rotation ticks, each row followed by its count of ticks:
The counts run from 0 to 195.
[ 13 -11 -16   0  16 -16  20   2   1  -4 -20 -22 -26   1   0  -5  -2 -19
  -3  -3 -19  -4  14 -11 -19   3  -3 -19   2 -10 -17  -1 -22 -14 -10  11
  -8  24   6   9  17  22   3 -21  -9   9  14   2  -1  23   2 -10 -12  23
  20  -5   3   1   6   0 -12   4 -14 -15  -8   1] : 14
[ -1  20  10  11  20   2  -1   6 -19  -3  14  10  -3 -18  -7  -4  -7 -16
  29 -16   2   5 -20  -1  -6   0  -4 -10   2  -7 -23 -16  -3 -12  11 -11
  -6 -11 -13  23  26  11  -9  11  18  -4  10  20   0  10  -8  27  -3  18
 -10   2 -18   3 -12  14   8  12   4 -12  -3  -3] : 48
[ -7  10  -1   5 -21 -32  -5 -21   9  16  -8  24  17   2 -14  -5  11  -3
   4 -19  -9  -7   5 -10   3  10  -6  -1   6 -19  23  23  -4   4   8   1
  -3  -7  -2  -4  -3  -8 -25 -13 -15 -18  14   4   9  12   1  19 -12   7
 -18  -8 -28  -8  11 -13  10  -1  13  20  -8  -6] : 79
[ 14  13  -8  -9  24 -35 -20   0 -10   7  -2   0   0   0  10 -24  22 -10
  11 -14   2 -13  -7 -14   0 -12  17  -9  11 -34   2  -8 -11   0  10   6
 -22 -13   3 -18  -8   9 -16 -17   9 -23   3  -8   9  25  -5  -6   1   5
   1  -8   1   2   8  10   7  -2 -19   9 -13  -3] : 72
[ 10  -2 -14   2  21 -14  -4 -22  -5  13  -2   9  -2   9  -4 -10  12  15
  27 -15  -3 -10  -5   9 -10   0   4  -7  -4   0  11  -5   1  -2 -29  -8
 -30 -26  -7   3   0 -18 -17   3   0 -21 -13 -13  -3   2  21   0 -14   1
 -17  -5 -17  12 -11  22   7  13   5  19 -13  -6] : 193
[ -6  21   8   5  20  -1  -3   3 -18 -12  14  16  -1 -22  -6  -1  -8 -18
  28 -10   9  11 -16  -1  -8   1   1 -13  -2 -10 -22  -6  -3  -9  18  -6
  -5  -7 -13  19  26  12 -13   9  22  -1  13  18   2   9 -12  27  -6  20
 -12  -3 -13  -1 -13  14   2  18   2 -12 -11  -5] : 47
[  7  -5  13  -5  -3  12  15  -4   4 -12   0  10  25 -12 -20  11 -12 -11
  12 -14   0  14   9 -16  12   6   3 -33 -16   8   4  12 -16 -13   2  -2
  -6  15  12   0  19  14  -9 -15   6  17   6  10   3   4  13  32 -11   5
 -17 -25   6   7  -3  10   9   7  11  -7 -22 -14] : 122
[ -1  -7  11  13   3 -17 -17  -1 -19   0  16   1   1   2  -1  -5   4   2
  16 -21   0  -6   0 -32   3 -15  12  -4   2  -7 -12 -32   3  -7  16  -2
 -20  -4  -1 -17  -5   6  -8  -6  28 -11 -16 -29  -4   7  25  -1  19  -7
   9 -11   2  -1  22  18   3   1   6   9 -14  -4] : 67
[-12  13   4   5 -19  -1  11 -22  16   3  -3  23 -10  -4   0  11  -9   2
   6   7  -8  10   9 -12  -3  16   1 -32  -2  -5  20  21 -14  10   1  17
 -16  11  -5  12  -2   1 -12   4   4   2   3  -4 -11  -5  16   7 -20  16
 -34 -17 -24   6  -6   8  -2   2   7   5 -19 -14] : 3
[ -7 -11 -23   7  -7  -2  12 -20  15   7 -11   0  -2   2  -7   0  -4   3
   6   2 -10   1   3 -25   3   6  -8 -25  -8  20  -2   1 -10  -5  -6 -12
   3  27  -8   3 -11 -11   6  -7  -8  -4 -11 -19 -14  23   2   3  -5 -10
  16 -21 -36 -20  22 -19  -1 -11   4 -21  -3   5] : 139
[ 14   7   4   6   5 -12  -1   9 -10  -8   9 -14   0 -13  17 -21   7   4
  10 -16   4 -14 -15 -18 -15 -13   9  -9   8 -13   0 -22 -10 -10  15   1
 -17  12   0   2   0  29 -18 -17  33 -11   4 -12  -4  14 -14 -12 -11 -14
  10 -14  -9  -5  11  17  -5  15  12   1 -24 -24] : 150
[  3  10 -12  -2  -4 -31  -2  -4 -10   9 -16   1  18  -8  -4 -22   8 -18
   5  -2   2  -8  -9   3  -6 -11 -16   2  13 -19  11  13  -2  -1  12  -7
   3   9  13  10  -8  14 -13 -23 -10  -9  20   7  -1  35 -25   6 -20  11
  -7  -6 -27 -16  -3  -6   3  -9 -10   7 -15  -5] : 157
[-22  -2  -7   8   5 -16  -2 -15  12 -22   1  13 -14   4  -9  10  -5   6
  20  -9  10  10   4 -31  16   6  -1 -24 -18   5  -6 -14   7  -3   5 -11
  -9  -2 -15 -20  -5  -9  -8  -4  10  -3 -18 -18  -8  10  23  14  14 -12
   5 -11 -13 -11  20 -21  -1   2  20  -9 -20   1] : 62
[  6   8   7  12   4  10  -7  -2 -18  14  13  11  -6 -26 -15   3  -2 -16
   5   7 -17  14   3 -16   4  -5   8 -22  13  -8 -20  -6 -25 -12  15   0
  -9  20  -7  10  21  14   8   9  17  10   8  14  -8   5   4  15   0  33
 -12 -13  -7  11  -9  22   1 -13 -17 -22   0  -1] : 128
[-19  -5 -16   7   4 -19   0 -22   6 -11  -7  10 -25  -1 -17  11   0   6
  21   5   2  14   4 -23  10   4 -18 -12 -16   4  -5 -17   3  -9  -2 -18
 -11  -7 -14 -16  -4 -13   1  -4 -10  -3 -14 -17 -13  13  25  14  14  -7
   2  -5 -16  -4  10 -29   2  -1  14 -11 -18  13] : 60
[-10   9 -18   1   9  -4 -26 -12  -7  17  18  22 -10  -2  -7   1   2   1
  21   5   5   2  -3   9  13  -8  15  -8  16 -16   8  -9   5   8  -1  -7
 -21 -18 -14 -13  -3 -18 -13  14  20 -20 -25  -6 -14   0   5  -3   0   5
 -29  -5 -12   5 -11  12  -6   0  -8  10 -24  -5] : 189
[-31   8  -5   2   3  -6 -16   3  -1  14  17  23  19  -1 -19  13  -7 -27
  35 -17   3   4  17  -9  19  -7   0  -3  13 -15  -5 -19  12   0   5 -13
   5  -8  -1 -17   4 -22   0 -10  12  -4 -16  -2   1  20 -12  12   4 -14
  -6  -8  -3 -19  14  -7   2  10  -2   6 -10   1] : 183
[ -4 -13 -28  10  -9   1  12 -23  14  12  -9   2  -7  -1 -17  -1   5   7
   2  -2 -14   4  -1 -24   3   5  -8 -22  -6  17  -1  -1 -20  -7  -8 -14
  -2  26 -12   3  -6 -13   4  -4  -9  -5  -9 -10 -16  16   0   4  -7  -6
  15 -16 -39 -16  18 -19  -4 -11   7 -25   1   6] : 138
[-29   8   4  22 -20 -16   8 -17  -9 -16   5  21  -7   0  -3   6 -27  -8
  12  -8   7   5  -6   6 -12   7 -14 -10   5   7 -12  12  18   7   6   5
   9   3 -13  24   7   2 -24   9  14  -9   7   4 -10   6   6  12 -15   8
  -9   0 -33  -6   2 -10  -4  12  21   3 -19  -9] : 165
[  6  12  -8   5  13   8  -5  -5  -9  10   9   9 -17 -20  -4 -10   1 -15
   0   7 -12  16  -8  -7   5   2  13 -29  11 -11 -20  -1 -32  -6   5   3
 -11  12 -17  12  15   7   3  13  11  -2   4  17  -8  12 -11  13  -3  33
  -3 -10 -17  10 -10  14   1 -10 -21 -30   3   1] : 130
[ -8  19   2   3 -17 -31   5  -8  -7   2 -14   8  -5 -12  -9  -1   2 -16
  16  13  -4   4   0   5 -16  -4 -36   9   8 -19  12   8   3  -2  12  -9
   4   2   1  18  -4  10  -7 -14 -14  -1  23   7  -9  23 -12   9 -15   9
 -22   6 -32 -13 -14 -16  -1  -6   9  11 -19  -4] : 160
[ 22 -21 -28   5  -3  -3   6  -9 -12  -4 -14  -9  10  -3 -16  -9  -4  10
   4  -9   7  -9 -20  18  -4 -13 -14   1 -11  19  15  -3   3 -13 -13 -26
  -6   5   5   3   8  10 -18 -19  -4  -7  -6  -3 -11  13   1   1 -11 -10
  -2 -12 -19  -6 -10  -2 -11   2  18   9 -39 -13] : 35
[ 12 -21  -9  17  -4  -4   5  -9 -16   2  -5  -7 -20   6   0  -6  -9  -4
 -22 -12 -15  -6   2  -9  -9   2  14 -24   5  11 -16   7 -19  -4 -11  17
 -10  30   6  14  17  19 -16  -4  11   3   5  -3 -11   5  21 -10  -7  36
   8 -11 -11  16   8  17 -11  -5  -8  -4  -5  -8] : 10
[ -4   8 -26   9  -3   6 -16   5  -1  15   8   4 -20 -10   8  -7 -13  -5
   4  22   0  -5 -10  16  -4 -17   6 -10  23   3  -2   0   5   4   5  -5
  -4  10 -15   9  -8   1  -5   4  22 -19 -26  -6 -19  14 -24 -20  -7   1
 -10 -11 -20 -13   1   9 -25  -8   0  -7 -34 -10] : 28
[-10  -3 -25   3  23 -21   2 -19  -5   8 -15   4 -12   3 -16  -5  -2 -16
  28   6  -5   5  -3  -5   1  -1 -20 -10  -7   6 -20  -6   1  -5 -12 -18
  -3  -6 -11   6  -2 -20   7   4 -16 -11  -6 -10  -2  30   7  12   2  11
  10  -3 -33 -11   1 -17  10  -6 -11 -17   8  23] : 56
[  3  13 -15   3  21  10  -3  -7   1  12   6   7 -22 -17  -4 -10   3 -12
   8   7 -15  13  -8  -5  -2   5  10 -31   6 -10 -18  -1 -28  -4   2   3
 -11   8 -22  15  12   3   3  13   8  -3   6  18  -5  16 -16   6 -11  26
   0 -12 -22   4  -7  10   4  -6 -17 -33   6   1] : 131
[ -6  21   6   3  14   1  -8   6 -18 -19  12  17   0 -18  -5  -1 -15 -22
  24  -5  11  15 -15   0   2   0  -1 -18  -5  -7 -17  -8  -1  -6  16  -4
  -4  -8  -7  15  23  19 -16   1  23   3  11  25  -1   9  -9  29  -3  23
 -18  -4  -5   2 -15   8   0  13   1 -10 -20  -7] : 46
[-12  12   4   0 -20  -3   3 -26  18   5  -5  23  -8  -6  -6  11  -2   2
   4  10 -10  11  15 -11   6  15  -1 -29   0 -12  22  20 -14   8   0  11
 -16   9  -2   6  -9  -2  -9   0   1   5   5  -4 -16  -2  13   7 -19  15
 -36 -14 -24   7  -7   4  -3  -7   7   5 -22 -11] : 2
[  7 -21  -2  23 -13   1   6 -15 -15   5  -1  -5 -19   6   2  -6 -12   3
 -17 -10 -19  -5   5 -12 -11   6   8 -22   6  14 -13   4 -14  -6 -10  15
 -13  27   2  19  16  17 -16   3  13   3   3  -6 -14  -1  27  -6 -10  32
   0  -8  -9  17   4  22 -11  -6   0  -2  -7  -8] : 9
[ 16 -13   3  -7  -8   7  19 -11   6 -11 -11   4  15 -11 -27  12  -4   3
   9  -4  -6  12  11  -4   8   5  -5 -25 -21   3  13   6 -12 -14  -9  -7
 -13   5  13  -8  17  10  -8 -19  -8  20   4   9  -2   5  20  26 -14  -1
 -19 -20  10  10 -13   5   4   0  11  -1 -36 -14] : 120
[-11 -20 -18  23   8 -20  -1 -10 -38 -12  -2  -5 -24   9 -13  -5 -20  -9
  -4  -8   1   0  -8  14  -3 -10  -2  -4  10  11 -35 -13  13  -7  -9   2
   6   4  -3   6  22  12 -16   6  14  -4  -6  -3 -13  12  18  -4   6  25
  14   9  -2   7  -1  -3 -10   1  -2   2 -19   1] : 171
[-19   7  -2  12 -17  10   5  18  21  17  13   8   1  -9  -6  12  -7 -24
  10  -5 -11  -6  17 -18  -8  -4  -9  -7  15  -2  -2 -10  -5  -8  18  -3
  11  29  -3  12  10  -1   7 -14  10   1  -6   2  -2  20 -31  -2  -7 -12
   8 -12 -15 -29  22 -11 -16  12  10 -12 -12  -8] : 22
[ -7   5 -16  16 -21   9 -17  12  -3  27  15   8 -16 -15  -5   5 -11 -11
   2  20  -7  -4   0   3  -2 -18  -2   4  28   0  -3 -14   3  -4  16  -7
   2  18 -12   8  -1   0   4   0  21 -11 -22  -5 -24  12 -21 -15   4  -1
  -6  -8 -20 -14   4   4 -27 -11   0  -5 -29  -6] : 26
[-15   9  -8  10 -14   6   7  15  27  11   6   8   0 -11  -7  11  -8 -25
  12  -9 -11  -4  16 -21  -6   5  -7 -10  13  -7  -2  -7 -11  -9  15  -4
  11  31  -4   7  10  -3   4 -20   7   4  -3   9  -3  18 -30   0  -8  -8
   9 -12 -14 -28  22 -17 -17  14   8 -17  -9  -5] : 21
[ 11   6  -8  -5  20 -30 -25   0 -19   4   1   1  -1   2   7 -24  18  -8
   3 -16   6  -7 -12 -15   6 -16  20  -9  11 -29  -3 -15  -9  -1  13   3
 -21 -10   0 -22  -8  13 -18 -15  16 -20  -4  -9   5  22  -3  -6   9   8
   3  -9   2   3  11  10   2  -4 -15   8 -16  -7] : 71
[-14   9  -3  22 -23  11  -7  16   4  28  17   5  -5 -16  -8  11 -13 -18
   8   9 -17  -7  14 -10 -10 -14  -6   2  24  -4  -3 -16   1 -10  20  -7
   6  26  -6  13   1  -4  10  -7  16  -5 -15  -5 -12  17 -23  -9   1  -6
  -4 -13 -16 -22  10   6 -20  -1   9  -4 -14  -4] : 24
[ 11 -10 -16  15  -1  18  -7  -5  -7  34  13   7   6  -6 -19  -3  -5   5
   7   2 -19 -10   5  24  -8 -14  14  -3  27  10   2  -4   1  -2 -15 -10
 -15   2 -11   0   9 -18  -2   1  16 -18 -33  -8 -11  -3   0  -6  -9 -13
 -16 -11  -7   5  -8  29  -5  -3   6  10 -22 -13] : 110
[  6   8 -30   0   6   1  -7   1   1   4   1  -6 -17  -8  11 -17 -10   2
  15  17  -1 -12 -15  24 -17 -15  -1 -10  13   6   2  -2   6   1  -8  -9
 -12   3 -11  14  -9   2  -8   0  18 -19 -23 -11 -15  15 -17 -20 -14  -4
  -5  -5 -19 -10  -8  13 -19   6   4   1 -37 -13] : 30
[-12  -3 -20   6  15 -22   2 -20  -1  -4 -14   5 -24  -3 -19   8   3  -5
  31  11  -7  12   6 -12   0   1 -26  -8 -11   3 -11 -11   3 -10 -11 -16
  -7 -10 -12  -3  -9 -19  12  -1 -16  -8  -9 -19  -9  23  18  14  11   0
   6   2 -22 -12   1 -21   4  -8   2 -14  -1  20] : 58
[-16   6  15  21 -27 -25  -5 -16  -8   1  -7  22 -21   6  -7   7 -14  -3
  -8  12 -16   3  17   0 -15   4  -7  -4  17  -5  -8  16   8   2   4  20
  -2   0  -6   8   1   3 -15   6   4 -10   1 -10  -9   1  35   3   4  33
 -24   3  -9  10   0   4  -7 -12   9  17 -18  -6] : 85
